Each row has a name. After each piece below comes the name of the row it's from, unless a question asks for something else. Each question is about the rows just above it. Places in a row count from 1.

mif: [ -0.4  66.8  -1.0 -11.7 -11.8   7.2   8.8  30.1  28.6  -9.9  27.3  57.6
   1.4   1.4  92.7 -28.9  49.5 -12.2]
lilin: [ 20.9 -27.7   6.7  13.6  34.5  14.0  38.3 -26.2  28.6 -35.2  52.4   1.4
 -34.0 -34.0  25.0 -49.8   7.4   0.0]
Nake: [-14.6  34.9  14.4   5.2  14.6 -13.1  53.1 -26.2   2.0 -16.2 -23.0  10.8
 -57.6 -57.6   2.4  -7.9  70.6  12.2]
Migiz: [-36.0 -57.6 -47.0  38.9  27.9 -33.4  -6.0  -2.1 -51.2  -9.9  39.8  57.6
 -34.0 -34.0  92.7  -7.9 -13.7 -36.5]
muvu: [ -9.9  -1.0 -57.6 -23.0  49.5 -36.5  28.6 -42.7 -11.7 -11.8  20.2  30.0
   7.2  13.1  -0.4 -57.6   8.8  66.8]
pon: [-36.0 -56.0 -16.3  22.1 -18.4   0.4  38.3  14.0  42.0 -22.5  65.0  20.2
  24.9  24.9  47.6  34.1  49.5  36.5]
Lafo: [ 49.5  -0.4  92.7  57.6  -0.9  66.8   1.4  28.6 -11.8  30.1   7.2  27.3
 -11.7 -28.9  -9.9   8.8   1.4 -12.2]
[ 27.3  66.8   1.4  30.1  92.7  28.6  49.5 -28.9   1.4  57.6  -9.9  -0.4
   8.8 -11.7   7.2  -0.9 -12.2 -11.8] is which row reordered? | Lafo
[-28.9 -12.2 -11.8 -11.7  -9.9  -1.0  -0.4   1.4   1.4   7.2   8.8  27.3
  28.6  30.1  49.5  57.6  66.8  92.7] is which row reordered? | mif
key -> tag
[7.2] -> Z476
[30.1] -> Z23
[30.0] -> Z310
[1.4] -> Z236
[24.9] -> Z607
[1.3] -> Z701
[-34.0] -> Z975
[-0.4] -> Z111
The tag of mif, keyed by place 13: | Z236
find: [ 20.9 -27.7   6.7  13.6  34.5  14.0  38.3 -26.2  28.6 -35.2  52.4   1.4
 -34.0 -34.0  25.0 -49.8   7.4   0.0] | lilin

Doku: [ 23.9  21.4  34.9 -34.4 -38.2 -22.0  -9.4  -9.9  23.0 -77.7]
nul: [ -9.9  23.0 -22.0  34.9 -38.2  -9.4 -34.4  23.9  21.4 -77.6]
mar: [ 23.6   4.8  40.7 -29.9 -36.1 -38.7 -30.7  -5.4  25.4 -83.5]
Put [-83.5  25.4  -5.4 -30.7 -38.7 -36.1 -29.9  40.7   4.8  23.6] back in order: which row is it? | mar
[-77.7  23.0  -9.9  -9.4 -22.0 -38.2 -34.4  34.9  21.4  23.9] is which row reordered? | Doku

bal: [ 18.0 -29.7  16.7 -28.0 -37.8 -18.8   2.5]
sadib: [-31.2 -46.9 -34.7  18.4  -6.6  28.1  51.8]
rul: [-37.1   0.3  27.5  26.5 -25.1   6.6   1.7]
senum: [ 17.8  46.7  91.6  61.8 -42.5 -76.4 -42.7]
tise: [-46.9 -34.7 -31.2  -6.6  18.5  51.8  28.1]
fil: [56.4 39.5  2.4 -6.5 12.6  3.0  6.5]
zudo: [ 41.6 -49.4   7.8 -41.4   5.7  33.3  53.6]
key -> tag
[28.2] -> Z496
[51.8] -> Z705
[-31.2] -> Z101
[51.9] -> Z398
[-31.3] -> Z849
[1.7] -> Z486
[1.8] -> Z986
[28.1] -> Z772
Look up the entry of sadib at place 7 in the table: | Z705
Which row holds these entries in another order? [ 28.1  51.8  18.5  -6.6 -31.2 -34.7 -46.9] | tise
find: [-46.9 -34.7 -31.2  -6.6  18.5  51.8  28.1] | tise
The row with [ 41.6 -49.4   7.8 -41.4   5.7  33.3  53.6] is | zudo

